(in the rows, 128 means zero)
Each named turn below is shown by a few rows before and after it. Which turns, in which order, take the first row of each later pair to the second? The first pair is answered.
turn J365:
[123 138 132  96 148 151 102 156 108 106 155 128 114 120 125 113 120 120
 137 155 123 139 147 139 154 124 138 106 103 143 149 140 102 135 123 121
  95 112 123 103 141] -> [120 131 128  99 138 156 104 154 106 106 153 129 108 121 132 123 123 129
 140 149 127 137 144 148 155 126 139 102  96 133 144 140 105 137 123 114
  99 109 126  99 140]
[118 124 100 152 115 141 127 124 142 106 112 107 140 110 141 116 125 122
 130 161 132 142 114 130 123 115 124 132 126 108 106 119 125 138 168 118
 116 141 123 117 127] -> [113 126 101 147 112 139 134 130 150 104 112 115 138 112 139 107 127 119
 129 161 131 142 110 123 118 123 133 139 140 124 113 108 127 129 160 123
 116 145 125 131 121]
[128 131 118 156 117 136 148  95 114 146 113 126 109 148 158 134 127 145
 123 133 137 147 117 171 136 103 103 101  79  81 101 126 145 163 150 119
 153 132 138 106 129] -> [107 130 108 154  97 153 160 121 140 129 105 118 103 147 164 116 116 149
 120 118 121 155  77 170 121 123 138 124 100 112 107  92 143 141 135 139
 149 143 137 120 117]
[163 149 155 127 167 103 141 108 118 146 130 136 117 149 113 115 171 115
  97 120 163 128 130  97  97 138 112 130 124 136 117 156 117 138 124 126
 166 164 114 124 152] -> [158 140 141 145 154 107 134  92 112 154 121 132 110 163 129 126 167 128
  99 122 157 131 127 123 104 127 101 117  94 111 105 158 126 152 128 122
 167 162 122 110 154]
turn J506:
[102 106 105 130  97 150 131 151 152 114 118 103 126 116 146 125 124 143
 135 132  98 127 100 147 144 149 151 134 132 148 131 102 116 123 126 143
 115 125 123 140 104] -> [133 105 113 135 102 150 155 120 118 148 105 126 114 130 140 146 150 137
 136 131 127 160 105 125 128 157 161 120 101 117 124 117 148 137 144 141
 147 122 138 150 128]
[121 148 140 119 139 124 134 149 141 129 134 124 130 134 130 110 129 115
 118 119 135 122 125 109 122 133 126 155 149 145 139 124 131 128 108 133
 123 138 131 126 124] -> [124 142 140 121 132 127 144 142 132 136 125 128 124 138 129 119 134 117
 120 124 139 137 124  99 116 137 135 147 143 137 140 114 142 130 110 136
 129 136 133 132 125]
[130 105 121 143  86 158 140 122 136 130 120 115 120 136 149 131 131 146
 159 151 137 126  74 103 114 136 159 119 115 122 140  92 144 125 129 125
 126 120 135 127 130] -> [154 117 133 144 110 141 134  98 114 139 126 135 121 137 137 149 148 130
 160 159 157 124 110  96 117 126 131 101  92  94 133 119 150 140 138 108
 135 112 139 115 152]
[143 149 134 142 108 149 125 111 119 127 119 162 121 126 122 173 152 131
 137 112 148 151 173 128 127 143 135 128  87 102 112 170 159 158 136 122
 135 143 106 135 159] -> [126 151 138 133 133 135  87 126 141  95 143 141 141 112 115 155 126 130
 135 119 126 112 195 145 141 120 105 141 114 116 115 178 120 155 119 118
 105 133  94 116 145]
turn J82:
[125 113 130 114  97 150 125 101 134  95 129 133 118 169 151 154 106 194
 170 114 151 132 134 124 142 139 142  77 116 115 150  95 181 112 164 128
 150 129 181 147 116] -> [125 108 138 104  92 149 122 114 133  89 136 131 119 157 143 151 104 184
 172 118 141 126 136 106 139 144 150  84 128 137 159  91 181 103 163 129
 142 127 184 162 117]
[145 134 121 118  77 112  89 160 111 109 128 159 138 105 145 130 163 181
 132 119 121 120 102 107 121 133 126 121 119 129 110 131 145 134 161 146
 126 110 145 170 103] -> [142 132 118 121  85 104  85 166 114  99 129 150 143 100 147 126 157 184
 133 126 116 109 105 119 125 131 121 128 124 130 112 128 139 133 158 145
 116 106 137 169  95]
[151 127 137 109 131 135 120 169 117 134 133 145 120 128 110 133 118 120
 125 123 160 111 140 104 101 140 162 145 153 141 125 119 146 139 113 118
 121 128 103 123 152] -> [134 126 129 109 131 128 105 174 134 116 142 136 129 127 113 124 105 123
 124 129 145 100 146 124 114 129 146 153 163 150 120 124 128 137 103 117
 110 123 102 110 141]
Now pairs of rows:
Between the rows of a pair lie two turns.
[109 115  96 139 119 133 102 121 101 122 130 118 140 125 126 134  99 148
 155 127 136 111 146 184 143  88  94  84  97  94 109 143 114 158 136 122
 128 113 106 119 115] -> [ 92 101  83 142  87 159 127 132 119 126 113 112 128 127 140 124  95 153
 157 112 133 137  97 182 131 113 143  92 103 112 113 108 141 145 134 143
 136 118 106 141 107]
J506 J506
[121 125 124 113 140 131 138 144 131 100 137 140 132 130 123 144 108 113
 148 136 104 104 145 162 153  91  92 133 123 118 144 130 111 130 120 150
 110 129 129  98 137] -> [150 118 122 126 136 139 170 116 106 135 123 161 115 145 123 162 137 110
 146 128 134 142 135 141 138 108 109 127  99  99 136 129 147 143 136 154
 144 140 139 116 156]
J82 J82
[118 125 136 122 105 136 156 143 129 134 106 142 127 126 115 140 155 111
 130 103 148 134 108 109 104 143 148 132 138 153 132 112 144  93 120 142
 142 118 128 156 126] -> [125 141 150 117 152 107 116 133 122 122 133 143 144 117 104 151 154  98
 127 120 149 105 161 119 118 108  93 121 134 141 127 151 114 116 127 124
 123 109 125 128 138]
J506 J506
[143 125 114 145 128 139 102 134 142 126 121 135 100 114  91 124 141 124
 129 139 153 127 149 101 132 139 141 138 135 150 126 114 137 125 148 120
 173 143 152 156 143] -> [142 125 111 153 135 130  94 123 130 119 129 133 104 117 101 129 140 126
 129 146 154 121 174 118 140 118 113 127 120 127 114 133 129 144 152 100
 169 135 148 139 146]
J506 J365
[111 133 111 138 133 114 138 125 130 145 128 138 133 144 145 130 139 152
 118 128 124 143 121 139 128 131 128 114 112 123 115 135 132 135 131 114
 140 151 125 117 119] -> [124 134 122 123 148 104 128 115 118 143 133 148 140 133 133 133 144 141
 121 134 124 131 143 116 132 128 124 111 122 127 120 156 128 135 133 108
 138 149 123 121 132]
J82 J506
[ 93 110 127 116 136 154 116 107 135 114 122 115 114 109 110 105 125 143
 122 181 115 107 119 109 130  97 127  81 162 156 160 129 116 111 104 126
 131 116 110 100 110] -> [105 114 140 113 127 159 130 101 136 130 114 134 102 108 104 107 136 130
 120 174 126 128 112  78 119 117 147  86 165 166 164 128 137 104 108 130
 143 121 122 125 125]
J506 J365
[116 120 141 113 103 142 117 176 163 137 119 129 106 117 114 101 105 140
 128 116 102 127 102 108 119 143 135 159 172 179 141 103 114  97 123 144
 123 115 129 154 125] -> [ 97 128 109 148 119 146 114 145 161 141 111 116  91 151 152 106  91 168
 112 116 104 137  99 181 122  99  95 141 127 123 112 103 106 134 122 132
 139 119 134 100 116]
J82 J82
[126 156  95 174 142 135 149  94 147 108 132 113  94 167 170 119 117 117
 104 130 104 131 103 171 120  90 136 161 142 119 137 103 149 144  88 137
 146 135 120 101 108] -> [147 165 126 152 173 121 141 114 147 108 143 123 101 155 140 111 127  94
 107 137 110 120 128 119 112 110 139 186 177 157 155 118 142 124  80 145
 134 142 118 126 118]
J365 J365
[135 146 113 150 135 121 155  90 128 143 125 141 110 162 153 139 134 136
 105 128 146 162 117 156 121 109 110 125  96  86  93 122 150 155 132 119
 150 147 142  97 142] -> [149 137 149 101 127 119 147 136 132 132 132 154 119 116 101 131 139 104
 125 135 134 150 117  69 122 161 167 153 157 164 140 112 151 105 131 141
 123 141 131 161 142]
J82 J82
[128 128 160  91 142 164 123 124 120 130 145 145 110 107 105 130 167  75
 116 133 126 118 142 120 142 117 152 128 152 151 137 136  98 119 135 158
  85 116 135 126 119] -> [ 98 119 136 106 118 179 142 136 141 123 135 129 104 111 121 121 157  96
 111 129 114 124 107 148 143 121 164 133 148 151 136 114 100 116 127 169
  89 130 132 118  99]
J82 J506
[131 153 115 159 183 109 124  87 113 125 135 125 138 164 136 135 116 130
  97 124 149 123 136 136 129  87  92 116 107 103 104 151 142 155 124 147
 129 140 157 120 141] -> [133 151 126 138 196  92 106 111 131 119 146 118 152 147 123 126 110 118
 101 127 143 114 149 112 126  92  88 130 139 124 114 157 127 142 119 148
 104 136 144 122 140]
J82 J506
[101  76 103 132  69 157 118 122 107 114 123 127 135  98 148 149 118 155
 156 129 104 115  95 183 156 132 138  74  76  92 123 122 125 136 152 124
 124 105 129 121 107] -> [109  91 132 103  79 148 126 166 145 105 133 122 138  82 123 120 118 125
 157 128  97 116  91 113 137 172 184 131 152 176 159  99 127  83 124 149
 111 118 120 163 111]
J365 J365
[117 121 124 118 138 118 117 130 157 108 142 109 133 160 123 148 127 111
 130 142 119 128 112 132 133 113 134 126 167 132 141 106 138 109 103 140
 106 135 127 118 119] -> [137 128 128 123 133 122 135 104 129 132 130 131 128 167 114 162 145 109
 129 141 142 147 118 116 133 117 133 114 143 112 131 121 157 126 123 130
 134 135 137 118 140]
J506 J506
[146 137 162 120 161 128 107 142 120 117 146 129 133 129 112 119 129 121
 116 132 119 132 167 118 139 112  83 138 151 132 142 156 123 117 135 116
 105 126 121 114 136] -> [140 131 159 117 153 129 108 150 132 107 147 125 130 120 113 119 119 122
 116 128 113 126 158 125 137 119  98 144 167 142 144 150 120 109 129 123
 107 133 118 127 124]
J506 J365
[140 163 123 117 159 113 119  93 106 117 125 150 116 148 121 123 118 123
  96 131 145 112 158 134 132  93 109 142 110 122  95 151 115 126 141 101
 119 129 117 102 139] -> [109 157 106 123 139 134 121 112 123 102 120 126 116 148 144 113  99 146
  96 126 119 109 126 170 136  91 114 149 114 132  95 126 104 117 134 108
 113 133 120  96 118]
J365 J506
[114 106 147 115 124 111  83 120 122 111 147 121 152  88 117 141 107 146
 109 139 136  77 147 204 158  77  76 122 125 135 123 187  86 148 104 104
 107  79 119 109 141] -> [107  80 133 126  40 165 156 122 120 143 101 144 109  97 132 149 131 167
 121 116 143 159  48 171 126 144 172 135 118 156 129 121 155 128 115 143
 157 105 130 164 142]
J506 J506
[131 124 148 157 134 130 115 104 117 151 109 126 140 134 130 134 142 129
 127 132 128 142 168 139 138 111 113 101 138 118 121 158 140 133 130  99
 146 145  92  97 137] -> [120 124 154 144 143 121  99 124 130 132 119 111 153 121 125 125 134 118
 128 135 113 120 177 135 138 115 113 113 162 139 133 155 132 122 126 101
 130 144  86 104 131]
J82 J506
[121 127 148 128 138 104 107 119 133 132 161 123 150 131 126 121 117 125
 137 139 123 110 145 149 138 107 112 124 107 128 132 127  99 140 135 117
 110 121 132 114 125] -> [120 115 136 128  94 129 139 121 132 147 137 127 126 132 136 121 126 142
 135 125 130 152  99 136 121 140 165 128 113 135 134  97 130 127 137 131
 130 129 134 141 120]
J506 J506
[131 125 122 123 131 113 101 137 134 120 128 151 140 139 110 104 116 118
 133 130 123 126 121 123 116 142 147 121 135 151 114 127 136 138 131 119
 112 124 108 133 122] -> [123 122 108 133 124 125 113 136 136 123 120 154 136 148 124 108 113 119
 129 130 117 135 103 138 110 142 154 116 128 147 109 123 136 141 132 124
 119 126 110 133 121]
J82 J506
[154 144 139 112 141 145 146 104 104 168 111 140 135 128  98 141 115 111
 115 122 157 129 174 154 115 101 102 116 102 124 103 144 139 137 169 108
 158 139 158 122 142] -> [153 131 133 106 119 166 162 113 105 175 100 148 126 118  96 147 118 115
 124 113 152 146 143 141 111 135 140 121 113 146 118 125 160 123 170 123
 167 138 159 153 142]
J365 J82
[123 149 117 140 129 134 137 110 120 149 131 139 131 147 147 117 131 129
 105 128 143 144 137 145 115 111  96 119 111  87 104 151 137 146 137 122
 150 145 142 104 134] -> [104 150 106 135 107 147 153 137 152 140 129 119 122 150 152  99 125 131
 106 120 130 154  96 141 101 140 133 150 141 123 113 115 136 130 116 146
 141 144 144 128 116]
J365 J365
[142 102 131 149 128 143 122 128  99 128  98 149 133 103 145 145 150 110
 152 145 133 140 103 133 127 101 172 121 124 122 157 145 124 156 147 128
 140  77 118 154 148] -> [129 103 129 152 132 142 111 126 106 122 108 141 141 104 154 145 148 119
 155 142 125 124 106 158 129  91 157 113 123 107 150 157 106 163 142 122
 127  76 121 138 141]
J506 J365
[107 132 122 120 136  97 133 143 133 118 142 130 122 123 149 121 139 113
 134 133  97 123 137 148 159 109 107 150 149 113 120 106 129 145 113 139
 146 112 102  98 106] -> [111 129 127 107 126 101 141 153 129 127 137 135 115 120 143 118 145 115
 131 128 103 137 122 126 149 127 130 163 166 135 128  97 141 131 110 150
 154 123  98 121 107]
J506 J365
[103 114 120 117 111 146 122 156 151 112 126 113 125 100 121 126 111 134
 144 123 108 110  96 137 134 152 164 138 159 162 153 105 119 108 128 137
 106 122 124 147 101] -> [109 113 102 140  94 159 145 123 129 135 109 119 106 128 144 136 124 152
 138 115 122 151  79 154 133 152 165 118 116 117 134 104 151 127 142 138
 137 128 134 144 113]
J82 J506
[126 115 117  97 114 135 103 129 109 122 148 146 125 110 107 115 102 139
 112 148 124 100 154 131 138 110 110 131 125 118 142 132 107 143 142 137
 131 125 131 118 122] -> [127 107 115 104  87 153 128 124 105 125 131 149 108 115 115 117 109 141
 118 141 133 127 116 123 128 133 140 128 121 127 142 113 137 131 142 148
 141 134 135 139 123]
J506 J506
[149 161 134 149 164 126 162  86 126 172 112 132 100 166 146 138 142 135
  93 116 173 170 131 114  98 121 122 135 113  98 119 131 158 159 136 120
 159 147 135 117 152] -> [167 155 157 124 158 117 154  92 103 179 119 143 114 149 117 150 148 115
 110 122 178 157 152  74 105 141 129 136 126 118 143 146 156 144 148 117
 154 138 127 138 160]
J82 J365
